Each row has a name. Each piece below is followed by the name of the row it came from, unless a question asks for something else. Each question is about the rows just above it. Places in a row count from 1.

[11.1 -8.6 11.4 -6.0 3.8 14.7] -> S
[-22.9 26.7 -2.3 33.8 -28.9 1.8] -> B
[7.0 -16.2 17.0 -4.4 13.7 13.3] -> Z
[-1.3 -4.3 15.1 9.5 -1.6 23.3] -> T
[0.7 1.8 0.7 -13.3 0.7 -29.7] -> F
[-2.3 -17.9 7.1 -15.3 33.4 -13.8] -> L
[-18.3 41.6 7.6 54.8 -63.9 35.7] -> Q
[-2.4 2.2 6.1 2.7 1.8 -4.4] -> N
[-33.8 25.4 -48.5 -0.9 8.1 -89.6] -> C
asked: [2.2 6.1 2.7]	N
N without one entry, shuffled: [-2.4 -4.4 2.7 1.8 2.2]. Gone:	[6.1]
asked: [7.0 -16.2 17.0 -4.4]	Z
The value that F holds more than once:	[0.7]

[-17.3 -8.7 -41.8 -44.0 -24.0 44.7 1.0 -25.7 -82.6 -57.3 -5.8 -6.5 -14.4 -18.2 59.0 6.2 -15.0 -41.2 -10.0 -6.3 7.7 55.3 -4.7 -38.1 3.6 -12.9 -2.5 -13.4 -22.7 43.8 -12.2 20.8 2.2 -13.9 -27.4 69.3 -40.2 37.5 4.1 8.2 -6.7 12.8 9.9 -57.7 -7.2 -29.0 9.6 27.5 -15.1 -26.2 -27.1 22.5 -19.1 -3.4 6.4 11.1 -5.5 37.3 -6.6 7.0 -16.4]  A
[46.2 40.1 -11.4 -31.9 37.7 -5.7 -2.4 31.3 18.8 -24.0 -39.6 23.2 67.9 16.4 -12.2 -44.5 -6.2 -2.9 -47.5 -20.6 28.5 -18.6 39.1 -43.8 -46.0 -24.7 -9.8 21.6 21.8 -22.6 -7.3 -34.3 17.6 1.0 49.2 -23.3 12.5 41.7 -17.2 -44.7 24.1 -11.1 -18.8 -28.4 2.3 -28.3 3.1 32.9 -23.5 22.9 -39.2 -18.6 -16.1 -19.4 -43.7 -9.4 20.1 -26.8 39.3 -16.5 24.4]  U
[35.4 9.3 16.2 67.5 -32.6 -90.6 14.5 14.9 41.8 34.1 28.1 19.4 -20.2 16.9 -49.9 14.5 25.2 49.5 -2.1 -9.9 -8.3 -36.0 -31.5 26.2 3.2 8.2 10.5 -32.3 4.9 -32.7 13.6 3.0 -20.7 36.5 59.1 -35.4 25.7 -4.8 45.8 24.1 -13.4 -0.1 -16.1 25.8 -21.7 10.5 -24.8 -6.3 -27.1 9.1 16.1 -34.2 -17.8 -17.8 19.6 21.6 15.5 -53.4 46.5 -3.1 -42.2]  X
[35.4 9.3 16.2 67.5 -32.6 -90.6 14.5 14.9 41.8 34.1 28.1 19.4 -20.2 16.9 -49.9 14.5 25.2 49.5 -2.1 -9.9 -8.3 -36.0 -31.5 26.2 3.2 8.2 10.5 -32.3 4.9 -32.7 13.6 3.0 -20.7 36.5 59.1 -35.4 25.7 -4.8 45.8 24.1 -13.4 -0.1 -16.1 25.8 -21.7 10.5 -24.8 -6.3 -27.1 9.1 16.1 -34.2 -17.8 -17.8 19.6 21.6 15.5 0.3 -32.6 23.9 -4.6]  H
The row with [35.4 9.3 16.2 67.5 -32.6 -90.6 14.5 14.9 41.8 34.1 28.1 19.4 -20.2 16.9 -49.9 14.5 25.2 49.5 -2.1 -9.9 -8.3 -36.0 -31.5 26.2 3.2 8.2 10.5 -32.3 4.9 -32.7 13.6 3.0 -20.7 36.5 59.1 -35.4 25.7 -4.8 45.8 24.1 -13.4 -0.1 -16.1 25.8 -21.7 10.5 -24.8 -6.3 -27.1 9.1 16.1 -34.2 -17.8 -17.8 19.6 21.6 15.5 0.3 -32.6 23.9 -4.6] is	H
Where does [-17.3 -8.7 -41.8 -44.0 -24.0 44.7 1.0 -25.7 -82.6 -57.3 -5.8 -6.5 -14.4 -18.2 59.0 6.2 -15.0 -41.2 -10.0 -6.3 7.7 55.4 -4.7 -38.1 3.6 -12.9 -2.5 -13.4 -22.7 43.8 -12.2 20.8 2.2 -13.9 -27.4 69.3 -40.2 37.5 4.1 8.2 -6.7 12.8 9.9 -57.7 -7.2 -29.0 9.6 27.5 -15.1 -26.2 -27.1 22.5 -19.1 -3.4 6.4 11.1 -5.5 37.3 -6.6 7.0 -16.4] differ from A, and what was there?	22, [55.3]
Where does [35.4 9.3 16.2 67.5 -32.6 -90.6 14.5 14.9 41.8 34.1 28.1 19.4 -20.2 16.9 -49.9 14.5 25.2 49.5 -2.1 -9.9 -8.3 -36.0 -31.5 26.2 3.2 8.2 10.5 -32.3 4.9 -32.7 13.6 3.0 -20.7 36.5 59.1 -35.4 25.7 -4.8 45.8 24.1 -13.4 -0.1 -16.1 25.8 -21.7 10.5 -24.8 -6.3 -27.1 9.1 16.0 -34.2 -17.8 -17.8 19.6 21.6 15.5 -53.4 46.5 -3.1 -42.2] differ from X, and what was there?	51, [16.1]

[46.3 64.0 11.6 -40.4 6.0 -29.1 90.5 -17.7 64.0]  V
[80.4 -40.4 0.1 30.1 -57.9 7.8 -43.6 29.1 -67.6]  G
[-18.0 -37.1 11.1 47.0 14.9 11.0 75.0 -0.7 22.9]  E
E without one entry, shuffled: [-37.1 47.0 -0.7 14.9 11.0 75.0 22.9 -18.0]. Gone:	[11.1]
asked: [-17.7 64.0]	V
Repeated in V:	[64.0]

